(in the rows, 128 means zero)
Named turns come first, each shown by rows before and after it. Which turns, in which order, take the first row of each pair that follows to the second? Write the first one first, as in the answered first pair.
U:
[123 131 103 154 153 136  91 146 123 138 105 122 153 139 129]  ->  [124 126 107 146 142 139  89 145 124 132  88 116 143 139 136]
[121 128 113 151 174 104 110 133 142 142 172 181 152 107 122]  ->  [132 134  98 132 186 109 108 132 137 141 124 175 142  87 154]
[109 139 136 160 118 151 140 136 146 120 146 108 116 159  81]  ->  [112 148 121 163 147 153 138 142 143 136 159 124 134 150  88]
Q:
[123 136 109 125 133 132 143 139 139 147 154 117 124 141  95]  ->  [126 143  99 117 142 140 144 141 136 149 132 112 119 135 102]
[159 120 118 102 129 145 127 151 146 137 142 118 136 119  89]  ->  [159 120 114  97 132 150 127 150 144 136 124 112 129 118  95]
[139  95 149 113 105  87 116 116 132 133 132 146 140 103 164]  ->  [143 104 143 115 120  90 119 122 130 143 155 156 155 105 158]
[137 120 161 104  78 123 148 123 123 127  85 119 127 118 153]  ->  [134 113 179 114  69 111 146 123 127 128 134 135 142 128 133]
R:
[129 156 137 138 149 143 117 138 140 141 163 156 119 146 114]  ->  [125 158 133 141 153 146 116 139 141 144 159 154 117 147 117]
[140 143 116 130 110 165 147 132 116 126 144 112 138 168 111]  ->  [147 144 120 124 108 161 144 131 112 130 151 122 143 164 113]
[119 113 134 138 141 106  96 110 135 139 118 137 142 110 158]  ->  [112 117 128 148 143 115  97 111 138 137 108 126 134 111 156]
Pairs:
Each pair is two turns apart.
[117 123 106 155 172 121 120 135 133 161  74 143 143 121 146]  ->  [100  84 150 165 114  92 113 120 149 136  89 129 129 133 135] | Q then Q
[126 141 114 129 127 128 118 128 114 135  89  97  97 109 148]  ->  [115 117 149 145  89 107 123 124 125 125 145 101 102 132 113] | U then Q
[144 113 137 120 136 116 131 132 114 146 179 160 148 129 113]  ->  [153 129 110 101 159 131 127 130 108 147 112 150 132 103 153] | U then Q
[106 152 105 156 139 128 126 126 127 126 106  84 114 126 119]  ->  [101 134 128 164 115 109 123 123 133 123 145  92 121 139 101] | Q then Q
[132 139 151 108 113 146 140 127 116 114 106 104 122 135 113]  ->  [146 136 156  89 117 135 135 126 108 119 123 125 137 127 123] | R then R
[151 151 103  84 177 134 128 118 101 160 126 153 157  98 167]  ->  [105 158  89 138 160 169 137 123 126 135  73  83 108 130 140] | R then R
[114 128 132 165 148 115 131 120 139 150 205 162 154 145 121]  ->  [132 160  86 127 186 148 132 124 126 152  96 142 131 117 174] | Q then U
[117 158  95 139 163 168 135 134 125 135 112 111 117 148 123]  ->  [104 133 121 149 121 154 132 125 137 112 108  90  99 161 113] | Q then U
[ 91  87 134 137 119  85 106  95 170 124  72 134 119  90 172]  ->  [ 97  98 138 151 146  78 109 103 166 149 172 181 165 103 134] | Q then Q
[127 146 119 123  99 161 150 127 130 111 118 112 109 149  99]  ->  [129 154 109 136 124 158 150 132 130 126 154 132 130 147  89] | U then U
[123 119 118 125 155 116 117 123 127 135  91 131 123 100 161]  ->  [114  93 155 132 107  99 119 112 138 118 125 125 117 121 137] | U then Q
[ 98  89 123 157 125  91  88 123 135 116  77 112  97 109 165]  ->  [ 86  79 142 180 105  84  95 125 145 113 135 116 108 137 124] | U then U
[146 123 164 142  94 104 130  97 133 150 213 116 115 169  89]  ->  [171 176  90 123 195 139 129 116 112 189 163 137 132 130 132] | U then Q
[114 106 126 135 132  99 131 122 130 108  98 105 102 122 129]  ->  [118 100 143 136 124  87 135 122 129 114 153 128 123 132 108] | R then Q
[126  82 176 126  79 127 137 100 122 110 135 126  97 132 125]  ->  [138 121 141 141 146 144 146 120 111 151 196 166 141 131 103] | U then Q
[185 139 154  75 151 124 132 146 112 155 119 167 153 124 168]  ->  [148 161 114 125 177 161 136 156 129 148  58 112 118 131 164] | R then R
[129 153 111 124 124 102 137 131 110 140 174 170 166 130 120]  ->  [129 159  90 104 126 123 137 128 110 123  75 130 126 112 160] | Q then Q
[109 135 130 146 127 146 135 137 131 126 101  95  96 124 100]  ->  [107 135 137 155 127 140 138 139 132 129 135 107 106 133  84] | U then Q
[133 141  96 131 167 162 125 133 109 128  91 111  76 125 145]  ->  [112  89 158 150  99 121 120 114 126 106 150 113  72 149 117] | Q then Q
[161  95 145 129  98  87 146 126 116 119 136 114 142 121 152]  ->  [173 124 117 126 139 106 150 139 106 141 153 134 163 115 150] | Q then Q
[162 114 136  73 103 117 113 106 119 131 123 151 148 112 146]  ->  [146 131  94 100 145 137 111 114 124 143  81 131 136  99 162] | R then R
[151 159 109 120 145 139 150 139 141 130 101 144 149 127 121]  ->  [149 152 126 114 115 138 151 134 145 113  84 124 133 138 120] | U then U
[114  88 153 195  84  77 101 106 161 122 211 137 168 136  64]  ->  [157 152  76 155 197 113 101 129 128 173 185 183 206  92 110] | R then Q
[130 105 148 131 123 124 113 108 136 126  99 134 118 130 130]  ->  [133 114 145 135 140 122 116 113 133 140 142 157 141 134 113] | Q then Q
[148 137 104  99 176 129 113 119 109 138  96 153 141  90 177]  ->  [129 110 127 111 128 117 109 106 126 110  57 115 104 101 178] | Q then R
[155 158 124  89 135 154 144 141 108 135 171 163 147 157 102]  ->  [158 160 109  69 137 163 138 136 105 127  89 138 118 134 144] | U then Q
[105  96 135 167 141  95 109 117 133 129 147 135 135 104 152]  ->  [ 99 110 115 176 163 112 112 124 133 136 136 130 135 106 148] | Q then R
[110 106 104 120 133 135 110 122 135 137  71 110 140  96 178]  ->  [103  76 142 123  90 110 107 111 143 122 104 113 142 105 163] | Q then R
[135 127 130 134 169 146 147 132 133 135 137 141 126 126 142]  ->  [124 109 145 133 140 137 145 123 141 115 109 119 102 127 149] | Q then Q
[136 110 156  90  77 136 129 118 136  96  98  77 104 138 131]  ->  [169 106 159  56  98 115 122 114 118 116 129 126 138 114 154] | R then R
[168 109 131 101 153  92 138  98 109 140 144 168 137  94 144]  ->  [168  98 146  93 122  93 138  93 114 119 108 146 112  97 149] | U then U
[162 112 165  84 103 163 133 109 117 118 147 129 134 156 109]  ->  [166 123 148  90 136 163 129 115 114 134 172 148 155 149 111] | U then U
[140 139 127  93 118 136 129 123 125 110  62 113 108 126 147]  ->  [130 112 169 115  87 101 129 119 133 111 165 141 138 148 102] | Q then Q
[114 160 129 127 150 182 125 125 134 121  95  88 119 141 129]  ->  [102 128 171 140 106 153 121 114 146 108 143  92 123 155 103] | Q then Q
[157 149 118 106 146 142 138 147 106 139 127 159 144 142 142]  ->  [148 145 118 108 126 150 140 144 113 121  80 129 117 142 151] | Q then R
[129 120 169 108  95 141 123 133 137 105 133 166 136 138 142]  ->  [138 135 156 106 124 146 123 140 128 120 144 183 153 131 144] | Q then U
[108 132 115 147 140 149 132 151 133 125 148 113 126 158 111]  ->  [111 139 101 141 152 156 132 151 129 126 131 109 123 151 120] | Q then U
[136 127 148 126  92 138 134 125 128 114 125 122 126 140  94]  ->  [153 136 138 110 117 139 135 131 117 135 143 151 148 125 101] | R then Q
[129 106 169 121  77 106 120 114 130 101 128 122 112 152 109]  ->  [148 114 164 105 105  92 116 119 118 123 163 162 144 134 122] | R then U
[175 151 125  48 109 128 148 135 109 140  89 151 142 113 156]  ->  [159 131 160  61  54 122 158 130 121 116 114 130 126 148 120] | U then U
[119 111 131 131  87  96  98 106 121 103 121 143 104 117 137]  ->  [132 138 108 133 135 106 104 119 109 129 166 176 140 118 124] | Q then Q
[162 131 153  79  87 130 142 117 115 111 135 134 127 142 127]  ->  [171 147 135  78 115 139 145 127 108 126 146 148 144 140 125] | Q then Q
[117 131 107 149 136 126 129 135 138 131 112 129 119 109 116]  ->  [112 120 121 154 120 115 127 130 142 123 122 127 120 114 111] | Q then Q
[158  62 147 111 113  97 124 118  99 122  73 104 129 102 157]  ->  [153  52 167 132 106  78 126 119 103 130 152 130 155 118 124] | Q then U
[121 130 136 132 123 137 140 143 128 125 159 137 136 143 103]  ->  [129 146 109 121 151 150 136 145 122 133 117 136 135 124 130] | U then Q
[119 121  86 168 171 123 128 131 122 146 153 128 147 114 135]  ->  [126 113  90 143 151 128 125 123 122 127  86 103 116 105 164] | U then U
[146 145 128 104 133 132 130 122 115 121  96 117 129 120 153]  ->  [137 122 161 117 100 107 126 114 123 110 141 123 131 131 131] | Q then Q
[120 126  79 162 191 110  95 167 153 137 107 151 130  70 193]  ->  [104  76 138 159 102  80  92 143 168  93  90 115  92  91 184] | U then Q
[137 146 122 147 160 146 118 117 136 123  85 107 128 114 160]  ->  [124 128 153 157 115 141 125 112 148 102  99  88 112 143 133] | U then U
[155  86 144  98  98 107 114 113 127 125  92 109 116 119 152]  ->  [151  83 158 119 103  92 115 117 129 140 164 137 143 131 124] | Q then U
[150 132 108 124 146 132 138 168 135 149 140 126 122 106 120]  ->  [149 127 116 114 127 133 139 164 136 136 109 109 107 107 131] | U then U
[141 167  91 119 179 152 138 146 115 160 146 155 159 126 124]  ->  [132 133 113  98 122 142 131 124 124 121  50 107 104 114 162] | U then Q
[114 126 131 151 102 139 149 138 133 115 163 115 122 168  80]  ->  [139 132 120 128 143 128 142 142 118 139 189 159 154 143  98] | R then U
[147 121 151 103 120  97 130 119 127 136 127 135 126  89 145]  ->  [142 115 160 108 104  94 133 119 133 129 140 129 122  98 134] | U then U
[ 77 107 120 224 168  83  93 127 144 140 182 143 155 101 142]  ->  [ 85 134  82 205 197 114  95 131 137 142  95 117 132  77 178] | Q then Q
[124 164 132 138 149 200 145 144 138 157 126  76 100 168 118]  ->  [115 149 148 150 129 192 143 142 145 149 142  74  95 179 104] | Q then U
[140  94 168 107  94 117 117 116 120 120 131 114 106 127 117]  ->  [139 104 156 122 125 115 118 125 117 142 181 140 135 126 106] | U then U
[119 156 161 130 107 115 143 136 131 132 165 133 150 141 113]  ->  [131 171 134 120 148 119 137 138 122 149 142 146 160 115 145] | U then U
[118 110 159 118  98 114 122 126 143 122 107 118 131 149 149]  ->  [124 108 162 115 100 108 120 128 139 130 136 134 145 148 145] | R then U
[107 126 122 150 146 149 137 154 132 119 151 113 126 146  96]  ->  [113 137 105 144 164 159 136 158 126 127 128 111 124 136 112] | Q then U
[178 153 127  59  98 118 152 117 112 112 116 120 129 112 158]  ->  [166 140 151  79  68 113 159 114 121 103 157 116 128 141 123] | U then U
[155 140 114  78 140 148 130 156 139 174 120 169 164 135 123]  ->  [142 109 141  72  89 137 125 140 149 141  64 132 122 133 137] | Q then Q
[106 146  98 157 175 120 124 131 111 141 147 150 149 117 123]  ->  [ 94 126 112 149 137 119 116 118 119 113  76 109 107 109 148] | Q then Q
[134 138 104 108 173 103  92 123 106 144  87 154 123  64 226]  ->  [ 86  94 147 156  98  87  93 107 141 101  72  92  75  97 196] | R then Q
[103  84 136 148  91 107  99 113 163 101 120 107 124 121 123]  ->  [109 111 113 159 142 115 105 130 154 132 183 141 164 124 100] | U then Q
[118 121 143 141 114 118 129 127 134 125 140 119 124 125 131]  ->  [129 142 122 138 143 130 133 136 126 139 140 130 137 121 133] | Q then Q
[129  78 185 107  68  77 110 101 132 105 142 135 118 109 148]  ->  [153 110 149 105 142  85 110 117 114 148 193 184 167  94 146] | Q then U
[106 134 134 162 120 130 133 130 142 126 148 116 126 146  99]  ->  [122 137 130 148 141 123 131 131 133 141 170 142 148 132 108] | R then U
[109 102 114 110 169 104 108 135 101 153 124 122 134 104 149]  ->  [101  82 135 113 141  91 107 126 108 140 121 112 122 106 150] | Q then Q
[130 151 145 124 104 105 134 134 136 142 136 135 134 164 100]  ->  [140 163 123 117 140 109 129 137 128 158 134 150 149 146 117] | U then U
[135 129 131 135 117 147 142 107 125 113  87 125 107 134 163]  ->  [128 118 150 142  92 137 147 105 129 107 121 126 110 156 137] | R then U
[118 160  95 120 181 178 122 136 125 159  61 108 110 136 142]  ->  [103 135 139 129 110 175 132 126 140 127  69  76  85 173 107] | U then U
[120 153 103  85 178 155 176 135  93 149 120 174 146 103 107]  ->  [ 98 103 147  87  98 129 166 108 114 103  60 124  92 104 122] | Q then Q
[127 156 125 176 110 132 135 125 129 109 107 103 119 169 121]  ->  [150 141 157 145  85 107 133 119 119 110 151 134 143 169 120] | R then R
[176 160 124  70 111 181 155 147  91 131 107 131 125 142  92]  ->  [176 145 140  59  88 167 151 137  92 122  98 129 118 136  99] | Q then R
[151 133 113  95 116 139 130 134 125 146 184 154 154 126 144]  ->  [150 133 104  82 109 153 130 131 125 133 103 124 121 112 175] | Q then Q
[122 159 101 152 143 166 128 141 137 139 135 128 126 145 101]  ->  [119 150 103 146 129 168 128 138 139 126 104 111 111 145 110] | Q then U
[117 160 134 152 127 129 142 131 148 109 132 143 109 148 111]  ->  [121 167 125 148 140 134 140 134 145 112 121 141 107 147 115] | Q then Q
[175 103 154 128 103  79 151 157 140 144 143 158 161 123 153]  ->  [184 121 134 113 126  94 152 163 133 150 112 157 157 111 171] | Q then U
[159 161 134  79 104 142 127 132 120 125 101 125 121 141 127]  ->  [154 151 152  90  85 134 132 133 125 120 131 126 125 157 105] | U then Q
[109 152 107 150 143 125 117 147 113 131 118 107 111 113 127]  ->  [107 145 118 149 125 123 121 144 116 121 114  97 102 118 123] | U then U
[105 109 125 144 133 124 116 122 143 125  95  98 119 126 138]  ->  [110  98 149 141 110 107 114 120 145 127 141 118 133 132 125] | Q then R
[151 142  87 113 185 115 149 130 114 120  96 121 138 133 140]  ->  [132 110 130 122 120 100 148 115 131  86  87  88 108 153 125] | Q then U
[116 104 162 139  73 137 130 125 145  96 103  87 121 128 110]  ->  [123 122 146 155 126 130 129 139 137 136 191 143 173 125  89] | Q then U
[128 106 137  95 115 107 111 115 130 118  81 123 103 105 162]  ->  [131  95 159  90  93  94 115 112 133 112 117 135 111 116 147] | U then R
[131 152  78 146 185 133 115 138 133 165 105 135 146  98 154]  ->  [106  93 139 153  96  94 106 113 153 119  86  97 103 110 155] | Q then Q
[133 115 138 102 131 120  99 106 120 133 133 111 147 114 145]  ->  [131 114 142 104 128 118 101 110 119 135 146 114 152 117 138] | U then Q
[137 139 141 164 132 129 131 162 140 116 142 144 107 142 125]  ->  [140 148 127 160 144 138 133 164 138 119 121 140 103 135 134] | Q then Q
[ 90 107 139 141 153 111 144 149 103 155 158 116 162 126 128]  ->  [ 84 110 133 149 157 117 146 151 108 156 146 105 154 128 128] | R then R
[114  93 132 159 150  91  98 126 138 131 139 137 128 106 163]  ->  [116  90 137 153 139  90  97 122 139 125 120 125 119 105 169] | U then U
[105 157 144 144 127 175  99 121 162 126  82  60 107 114 143]  ->  [113 116 201 132  74 134  96 108 163 116 157  88 123 128 123] | Q then R
[ 93 107 130 162 107 123 117 100 142 113 105  93  80 132 124]  ->  [125  91 166 121  86  95 114  90 127 115 157 136 109 124 126] | R then R
